Named moves, each a turn or a mirror, and the order they were made in; the first pair answered:
Q:
[ 22  -7 -40 -17  11   6  16  13 -23 -27 -19 -31  -5  17  -5] |-> [-26   0  13  10  16   1  11 -19 -29  14 -22 -32 -36 -15  11]
[ -1   6 -25 -16 -11  -8   5  12   3   0 -14  27 -10  10 -13] |-> [-22  10  -2  -4  -7  -3   4  -5   4  16 -17  31 -25  -3  -6]
[ -9 -16  22   4   8  18  -5 -27   7  -1   3 -24 -15  20  -3] |-> [  6 -17   0  -8   7  17  -5 -15  10 -18   4 -23  -4  31 -10]
[ -9 -13   0   0   5  -7  -4  23 -16  15 -16   0   9 -12 -15] |-> [ -6 -15  -3   0   7  -7  -4  21 -18  15 -11  -1   9  -9 -15]
X:
[ 12   0 -12   8  -3  15   9  31  -2   0   3   5  13 -13   7] |-> [ -9   1 -25 -12  15  -8  -3  -2  -6   8  -7  20  -6  12 -15]
[ 23  -2  -8   2 -16  11  -6  26  10  -9  -7  12  18 -17  10] |-> [  2   1 -26 -20  -1  -8 -23  -3   4  -2 -19  24   0   9 -16]
[  1  -2  -6  -7  -8 -17   2 -15  20  12 -14   6 -25  12   8] |-> [ 15  -8   3  10 -21  -1  14  12  19   2  -4  -8  -9  -7  23]
V:
[ 15   3 -18 -11   7 -34   2   2  -1  -2  10   9  -8   3   2] |-> [  8   3  -1  -6   4 -36   1 -14   6   3  11   4 -10  -2   6]
[ 21  -2  11 -36 -22   0  -9 -15  14 -19  19  -6  18  28 -12] |-> [ 12  -2  20 -37 -17  -2 -17 -23  12 -14  17 -11   9  28 -11]
[  3  22  40  -6  -9   5 -35 -23  37  -7   1  10   8   4   3] |-> [ 24  12 -15 -29  -5   7 -29  21  10 -25  -1  21  26  22 -18]
[  0 -20  -3 -12 -24  -2  -7 -12   6 -13  -4  13  18  27  -7] |-> [ -7 -18  12  -5 -28  -4  -8 -25  13 -11  -2  11  12  25   1]
S:
[ -8  16 -12   7  -8   3  -6 -23  -1  11  -1  22 -21  -5  10] |-> [ -6  15 -12   3  -9   0  -5 -25   0   9  -4  22 -22   1   6]
[  4  -4  -7 -23  -7 -11 -15 -17  35  -8  -7  14   3  16  -2] |-> [ -3 -23   1 -11   6  -6 -18 -29  11  -6  -4  -7  -9  27 -13]
[-18  44   7 -14   3 -16  -3 -13   4  30 -23  12 -28 -36   9] |-> [-14  40 -10 -26   4 -23  -8 -24  14  19 -26  14 -25 -19   0]
Then:
(2 to 3 moves a pair)
[ 10   2 -52  10   2  -3   7  17 -11 -10  -9   7  14  13 -21] |-> [ 10  21 -46   7 -10  -6   8  17  10  -2 -19  20  17  -5 -10] : Q, S, Q
[ 27  -6 -35 -45 -10 -21  -7 -17  17 -13  -3 -13   5  19 -38] |-> [  1 -18  15 -11  -1 -12  -7 -55   9   1   2 -48 -18   9 -28] : V, Q, S
[-24  -2  15  18  10 -11  -1   0 -21  33 -10  13 -23 -10  -5] |-> [  9 -15 -28   2  15  -2  -1  29 -32   1  -5   2   1  16 -23] : Q, S
[-27  23  26  -4   2 -16   6 -17  30  27 -12  36 -21   0  14] |-> [  7 -14 -24 -26  24  -7  -5 -17  -4 -12  -1   6  -5  55 -26] : Q, S
[ -2  32  -9 -15 -18 -13  -1   9  17 -11  18  28  27  -5  12] |-> [  6  31   4  -7 -25  -5  -1   6  26 -16  22  13  28  -7  24] : Q, S, X
[-34  15  37  32  -7 -12  -1 -14  20  28  -7   6 -10 -21   5] |-> [-26   4 -15  17   2  -3  10  37 -33  24 -14  27  -1 -13 -17] : V, Q, V
[ 36   6  30   2  10 -20  -6 -28  40 -31  20 -59  15   7  15] |-> [  8 -22  37  35  28  -5  -3 -14 -31  -9  20 -67 -11  -6   8] : V, S, Q
[-16 -12 -41  -6   1  -4  17  12 -26  10  -6  -2   4 -16 -14] |-> [  7   7 -38 -19 -14 -16  18   8  22  -5  -6  -1  16 -14  -3] : V, S, Q
